Rotation paths and how fast each direction turns (degrees a step)
Each turn is a multiple of 5 degrees from 10 to 175, or 0.
Each row of a path follows its step; steps can be skipped.
Rotation 1:
step 1: [-32   1  -7  19   8  -5  17 -29 -17  -8 -33  52   2  45 -31  -3  25  -2
  17  10 -21 -10  12  38  -5 -19  49   8  12 -36  13   7 -12  -3 -32  -8
  22 -50  13 -24 -12  -2  -6 -31]
step 2: [ -9 -16  -2  41  15  21   6  10   3  26  31  39 -18  12 -23  45  11  27
   4 -10 -11  15  28  32   1 -16   4  -9  27  -5  14  25 -25 -45  24  40
   9 -41  30   6 -28 -39 -10   8]
step 3: [ 21   5 -28  24  10  41 -29  16  18  61   9  -9  -5  26  -3  -4  21   2
  43 -20 -11 -20 -16  15 -15 -19  19 -31   0  28   6  36  24 -16  54 -17
 -20   8  13  22 -25 -18 -15  -3]
step 9: [  7  17 -19  25   2 -10  -5 -39  11  18 -40   1  16  35   8 -27 -21  -1
  42 -25 -36   9 -20  42  25 -31   3  16  10 -61 -11   1 -24   8  20   4
  -8 -31  -5 -28   6  19 -25 -27]
step 11: [ -6  13  11   1 -52   4 -54  32 -19   7  -3 -41 -26  -4  20  17  13  14
   4 -25 -14  17 -19  22 -34 -12  18  -4  13  18   2  40  21 -16  14 -35
  -3  -3  31  11 -61 -13 -18  -3]
step 14: [-15  43 -32  32  24  23 -20 -23 -24  23 -15  58 -22  15   7 -17 -33  18
  16 -62  22  15   4   7 -42 -23   6  20   2 -19   8  -1   7  -5   3   5
   7 -14  25  15   6 -37   3  -2]
step 17: [ 26  36  21  26  -5  15  20 -21  12  -1 -45 -16 -10  -4  23  39  19 -10
  56  -8 -26 -28 -10  17  18 -34  38   8  10 -24 -25 -10  -3   0  18 -13
  38 -14  28 -19  -2   0  19 -46]
step 22: [ 23  45  29   4 -24   7 -25 -38   3  45 -23   4  -2   9 -11  -2  -7  14
  -4 -58 -19  -9 -17   3 -24  25  -5  40  11 -47  26  -8 -18 -19 -15  -1
  26  -8  50 -13 -10 -22  -1   7]
step 23: [ 18  31   4  -5 -38  15   4  28 -34  33  12  -5  -2  35   6  12 -11 -21
  -7  -1 -19  27 -11  26  -9 -31  14   7  15 -20  40  33 -45 -39 -14 -52
  25  -3  13  10  30  -5 -25  -2]
step 24: [ -2 -17   1  -2  10 -39  10  26 -55 -11  33 -48 -27  17 -11  -8  26   8
  16 -10 -19  -1 -29  29  28 -35 -19 -20   8 -22  16  16   8 -15  36 -38
  25 -25   4  16  -5 -42  -6  18]
Speeds:
[  6  -1   5 -10   7 -13  -3  -8   0 -11 -10   0   7   9   3  -5   1  -5
  -1   2   6   5   2  13  13  -9 -10 -11   7   9  -1  18   1  -6 -11   8
  12   2   1  -1   4  -1  -2  -5]	95
[  5   9   3  -7   0  -5   3  -1  -5   4   9 -13  -6   4   8 -13  -6  -7
   3   3  -4   6  -1  14 -11   9  -6 -14 -15  -3   1  -8 -14  -4  -1   5
  -3  -6   3  -9  -6   6   6   6]	25
[ -3  -5   4  11   6  -1   5  19 -10  -5   9  -3  -3  10   9   0   5  -9
   1  -1   2  -3  -6   0   9   7  -2   4  -8  13   0   4   3  -3   4   4
  -6  12  12   7 -10   0 -17   1]	85
[ 16  -3   2  -8 -17   1   2  -1   4  -4   2 -13   7   1  -3 -10  -4   3
  -6  -7   1  -2 -10  -1   8  -5  -8  16   0  -9   6   2 -12   5   0  -1
   0  -4  -8   8  -4  -1 -17   8]	25
[  9  13   7  -5   4   1   3  -4  12   3  -3   0 -11  -5   1 -10   0   9
  -3  -9  10   6  -1  15  -8   4   8  11   6   4  -4   2  10   2  14   0
   5  14   7   8  -7   4   2  -3]	130
[  2   4   4   5 -13   1  -5  -4  -8  -4   1  -5   4  -7  -3  -5   9  -2
   5  -7  -8   1   6  -7   5   4   2  -5  15  -3   2 -10  -4  -9 -16   0
   2  18   2   7 -14  13   7  -9]	65
Rotation 2:
step 4: [-36   4  -4   7   8  16 -21  42  -7 -25  22 -23  -7  29 -53  21  64 -27
   8   0  -2  46 -14 -24  -3  21 -52  12  30  11  10  -8 -37  11   8   2
 -16   9  11  21  50  -3   2 -17]
step 7: [ -8   2 -14 -25 -14 -19 -36  -9 -35  28   3  19   8   5  -4 -45 -15 -49
   4  -9 -18 -10  -2 -10  38 -10   1   8  -5   1 -14  11 -31  28  29 -30
   7 -24  20  53  16   6   3 -83]
step 13: [ -7 -24   3  -9   8  -9 -44  54 -23  12 -43  -8   7 -57  16   7 -47  62
 -13   2  34   6 -11 -33   4 -11   6  13 -17  -5   5  17  45 -28  -8  -9
  19  -1  18  -1  16  28  -7   9]
step 16: [ 30 -33   2  25  21 -25 -10  -9  52 -48  -9 -35 -10  39 -32 -24 -44  35
  18   0   8  16   7 -28 -29   9 -43 -35  17  -5 -19  15  17  -8  -6  -5
  -6   5   5   4  49  18 -22  21]
step 20: [  8   0 -27  -1  -6  -9  25 -10 -46  -2   7 -11   8 -36 -20 -14  21   0
   3   3  24  22   9  -3 -54 -51 -44 -17 -14 -24  20  18 -10   8 -44 -38
 -17  19 -52  48   5  27  16  13]
step 21: [  8  18  16  16 -23  14  36   8 -71  -4  34 -28 -23  43  21   8   4   2
  20   3  23  -4  -8   1  12  13   2 -20  37  25 -12  -2 -35 -17  44 -26
  -7  11  31  12  -3  23  38  52]
step 24: [-44   1  -1 -21  -1 -19   2  -6 -58 -10   7 -34 -32  -4  -7  28 -12   1
 -10  17 -22   5 -17 -43  -8  -5  31  60  20 -17 -62 -16  20 -29   5 -45
 -14  -7 -28   7 -15  -4  12 -27]
step 26: [-34 -10   5  14 -19  15  11  32  -7  49  26  24  46  -6   1 -16  39  13
  22  38  42  -4  10  20 -17  22  -7  22  -6   8  -6  16  -1  18   5  79
  21  11  -4 -16  32 -39 -10  11]
step 27: [-33   6  -8 -26  13 -13   0 -22  10 -13   5   8 -40 -16  27  -7 -15  25
  26   5  20 -14   7  -4  -9  61   5   1  -7  -9 -37  51 -39  19 -10  -8
 -30 -13 -34  40  -1 -12 -71   4]
step 28: [  8   0  19  54  23  -6 -33 -50   4 -41  29  24  14  25  24   3 -45  30
  -6   5   7 -52   1  -3  19  -4  10  21  -8 -43   1  -2  -1 -26  13 -25
  -2  31  29  -1 -21  43 -10 -31]
Speeds:
[ -7  10 -11  13  -2  -8   9  10  -3   6   6 -20  -2  -6   7  -7 -11   1
   3  -8  -5 -12   4  -8  11   2  -1   6   3  -8   7  -2   4  -1  -2  -7
  -3   4   1   2 -12  11  -2   1]	100
[ 11   0   6  10   6   4  -2 -11   5   7  12  -2  -5  -7  -1 -10  -4 -10
  -5  -5   0  -5  -4   3  -8   7  17   1  -8   4   6  12  -5  -2  -6   7
 -10   2   1  13   7   7  14   0]	35
[ -6   6  -5  -6   3  -8   8  -2  -3   5  13  -9  10   3  -1   3  15 -14
   3   2  16  -1  -4   1  -7   5  -6  -3  -2  10 -16 -11  -5  -7  -8 -12
  -2  -1   7   1  -2   4   7  -8]	20
[ -5 -20 -10   2  -1   2  13  -1   3 -10  12   9   2  -2   4  -1  -1  -1
 -12 -15  -9  -9   2   4   1  -7   2   0  -6  -1 -11   3   5   6   5 -15
  -2   8  -2   1   7 -11  -2  -3]	85
[ -8   4  13  -3  18   7   1   4  11   0  -3  -7  -6   5  -2   0  -3  -6
  -7 -10   1  -6   5  -5  -7  -7 -16  -6 -18  -9   4  -4 -13  -1   5   0
   3  -1   3  -7   8   6  -3   6]	25
[ -2   1   4   3  -3   7   2   7  17  -1  -5  -5  -7  10 -12   8   2  -9
  -7  -4  -5   5  -9  -9  -5   5   7   7   5   0  -4 -16  18   9  -2   3
 -11   7  -7  -3  -3   2   4  -5]	55
[ -7 -16   0  -6  -4   2  -4  14  -5   3  -2   1  -3   1  -2   4   7  -5
  -3   2   3 -10  -6  -3  11   5   3  -3   0   7   7   3  -1   0 -17   3
  -8   7  16  -5   5   1  -2  21]	85
Rotation 3:
step 3: [-13  -5   7 -33  64  20  17  21 -28 -10  16   0   4  55  -5 -14  -9  -8
 -18  11 -17  19   3 -44 -13  23  12 -36 -24  -5  -9  17 -13 -19 -18  17
   7   4 -46  -5  19   8  -5  30]
step 4: [ -6   5 -23  15 -13 -26 -38 -15   7  20  26  13 -13  15   5  24 -13 -22
 -43  -6 -18   5  12  30  21  17  -9  25 -33  53  13   0  -2  11  -8   3
  -5  39   9 -21  59 -10  33   4]
step 9: [-26 -24 -40  -6  12  37  -3 -30  41  30   5  14  -5   0  14   9  -2 -13
   3  -5   7   0   4  -1  10 -10  14 -12 -12  18 -35   0   8 -46  -8  11
  28  46 -19 -17  21  47  10  52]
step 10: [  5  -8   0  19  34 -27 -33 -19 -45  -6  24   0  11  32 -10   4  14 -39
  -3 -25  11  39  11   9  12 -12  16  63  17 -31  -7  38  -9  -8  11  14
 -28  21   8   0   3 -30   8  14]
step 12: [  0  14  26 -15  -9 -23   4  14  30 -13  32 -35  -9  12  22 -27  27  -3
 -12  39  -5  -5 -12 -50 -14  36   5 -10 -31  29 -17   5   9   1   2  39
 -15  -1   4  -6 -12   4  -3  64]
step 16: [-18  31   3   7  -1 -33 -42 -30 -16 -13 -14  13   0  43 -21  29  16  -3
 -27  15   9   9  28 -36 -14  27 -17  13 -49  13  -7  16 -18  19  17   4
  38  25  -3 -10  24  -4   3  25]
step 17: [ 22 -28  -1   2 -21 -17  19   9  -6  11  33 -39  -4 -16 -11   5 -30  -2
  -3   6   8   4  -4  14  -6  36  -8 -22   7  -8  15   1  39  15  41  32
 -56  36  -8 -26  46 -10   2  29]
step 19: [-48 -15 -25   0  43 -10   3   5  -1  12   0   6   2  20 -25 -22  29   7
  -1  12  13  32 -17  -8  18  -7  23  60  -5 -13  37   3 -19  -9  10  61
  12 -30 -25  -3   7  13 -14  12]
step 25: [-52  -5   4   7   4  -5 -29   6  26   6 -31 -10   4   6  11   2   3   8
  28  13   9  -9  36 -17  38   0 -28  17 -22  39  -4  -2  -7  34  -5  45
  -2  11   7  29  39  17  32  40]
step 26: [ 20   3  -5 -18   8   8   3 -26 -22 -15 -23  -8 -16  31  20  -1 -18   8
 -40 -32  -7  20  -7 -18   5  11  22 -22  36 -44  10  35  36  -6  -5  48
  -9  30 -23   0  46 -11 -16  21]
Speeds:
[ -4   1  -2 -14  -5  -9  -3   8   6  -6 -15  -7   5 -10   9 -12  -2  14
   0  12  11   3  -9  -7  10  -7  -5   4   8   6  11   8   2  -2  -7   8
  -5  -2   2  -6  -5   0   1  -4]	60
[  6 -11   2  16  -5  -4 -11   0   6  -4   5  -3 -11   2   7  -2   8  -8
   7   8   7   2   1   4   3  -5  -1   1   5  16  -1 -14   8  -8   2  -1
 -16  -9  -9  -2   6  10  -1   5]	140
[ -4 -15  15  12  -7  -9   8  -8  11   5  -4   0  16  -6   5 -10   3   0
  -9   7 -11  -8   2   4   4  -5  11  -8  -1   3  -2   7 -10   4   7   2
   3   1  -7   9  -3   2   3  -3]	110
[  2   6  -3   2   5  -6   1  -9 -11   1  -9  -3  10   2   1  13  -2 -10
  -7   2  10 -13   1   3   8  -9  -5  14  -5   3   0  -7  -7   4   9  15
   0 -15   4  -1  13  -5   0  -7]	120
[  5   5  12   5   1  -5   7  13   3  -3   6   3  18   0   4  10  -1  -2
   2  -9  16  11   7  -2  16   8  -1  -1 -10   1   1   1   0  -9   4  -4
   1  11  -7 -10  -2   7   2  -6]	55
Rotation 4:
step 3: [-50 -15   4 -10 -20  23   1 -22   7  26  28   8  12  -3 -22  13 -19  -4
 -32 -28  -5  15  24 -17  27  35  18  13 -31 -10  38   1 -12  15 -52  38
 -21   2  14  11  17  12   8  40]
step 4: [-46 -16  37  -6 -39 -27 -24   2 -26  24  15 -21 -14   4 -25  -7 -12  -4
   2 -11  18  -4  35 -13 -11  25   1 -35 -61  -7  24 -23  14  17 -14  10
  23  20   7 -33 -13   0  12  31]
step 11: [-28  -5 -28 -32 -24  -4  35 -23  14  13  -1  -4   7   0  13  -6 -33   9
  -2  -6   0  -7  67 -15 -10  40 -12  15 -28 -13  -7   8 -12  -9 -76  10
  -5  10  30 -12  16  24  -3  10]
step 13: [-15 -11  17   9 -76   8  29  17 -34 -36  30  10  46   4 -12  -7  -4 -13
 -12  14 -16   5  54  -7   0  46  -6  -7 -28   7  -4 -14   5  -7   1  -8
  30  -6 -19  -1  -4 -11   6  23]
step 17: [  1  11  14  40 -49   2   1  15 -23  12  35   6  23   3 -27 -21 -36  -4
 -16  19  17 -14  39 -13  16  43  17  -4  -8   1  25 -25   9 -18   6 -23
 -44  35 -32 -11   0  10 -19 -31]
step 18: [ 30 -14  14  -8 -53  13  16  -9  -4  -4 -12   3  18   8 -15  -3 -17  18
 -40   5 -18 -20  28   4  -5  58  -3 -23 -17  -1 -31 -12  45 -36 -13 -15
  20  17   6 -15  -2  15 -47 -32]
step 19: [ -2  -6 -39 -28  -8  19  54  -4  -1  33   9   0 -16  13   4 -33 -42   3
  -2  -3 -29 -21  21   6 -39  42  25  19 -16   4  -8  16  26 -44 -19 -18
 -16  22  -5  -8  17  26 -17  -3]
step 20: [-10 -25   6  -7 -27   4  39   9   3  10  35   0  10  20 -12  -6  -6   6
  24 -29  18 -13  46 -20  -3  56  21  52 -11 -30 -12   4  28 -11  -3  23
 -41  17 -18  12 -22  13   8 -26]
step 22: [-10  13 -33 -26 -36  14  -2  -7 -20 -19   5   8  28  19  -8 -14 -11  -7
 -30  26  13 -23  -5 -20   3  71 -17   8 -13  13   3 -14  14 -56 -15 -31
  -9  49 -13   2  -8  34  13   9]
step 27: [ 17  -2 -23   9   6  13  30  -8 -19  -7  29   3 -29  30 -29  -1  -2   1
 -14   9 -41 -34 -11 -14 -29  54  34  -5  -8 -11  14 -30  56 -40 -23 -12
  -8  14  14  -8 -11  22   9  17]
Speeds:
[-17  11  -8   1   9  -8   6   5  -3  10 -12 -10 -12   2  -2 -12  -4  -1
   7  14  -4  -5   6   9   3  -6   4  -7 -14   5  -6  -1  -8   1   5  -5
   2  10   4  -6   0   0   2  -1]	145
[  5 -12  -2 -15   4   0   3  -1   0   4   4  -6   2  -4  15 -12   0  -4
   3   8   4   4  -4  -9  11   5  -3  11  -5 -10 -11   7  -7 -13  -5   0
   6   0   2   3   0 -10   9 -17]	35
[ -4  10  13  -9   1   5  -8   4   2   1  -3   5   7  14   7  -3  -3  -7
   1   7  -6  -9   3   0   0   8   5   7  -7 -13  -6  -9  10   3 -11   0
  -7  -2 -12  -8  10  -8  -6  10]	0
[ -5   0   4  -9   4  -9   5  -6  -7   5   3  11  -2  -1  -7  -3  -2  -5
  16   3   1   0  -4  -7 -22  -5   1  14  -1  -6   1  -1   2  -7  12 -13
   8  -6   1  11  -5   2  -8   8]	100
[  6 -11   3  -5   3   4  11  15  -3   1   1  -9   0  -3   9   4  13   6
   0  -1  -6   5  -7   3  -9   7   2 -15  -5   4  -6 -11   6   5   0  -5
  20  -6  -6  -6  -6  -6  -6   6]	130
[  4   0  -2  -9 -14 -11   4   1  10   3  -2  -2  -3   8  -2   6   9 -14
  -2   8 -19  11   7  -1 -14  -2   4   2   6   8  -4   2   5   0   9  10
  -6   0  -2  -3   4  -4  12  -9]	55
[ 19   8   3 -11   6   8   2   3 -10  -8  -7  -8   2   8  -4  -7  -7   7
   7  -3  -3   1   1  11  -8   4  -7   4 -12   0  12   9  -4   1   6  10
  -2 -14   5  -7   2   9   3  -5]	80
[ -9  -6  -2  -3   1   8   4  -2 -17  -2 -14   3   1   2  11   6   5   7
   9   0  -6   4  -7   2   9  -5   3   0   8  -5   5 -12  16 -12   9   7
  -8  10  -1   1   2  12   3  -6]	10
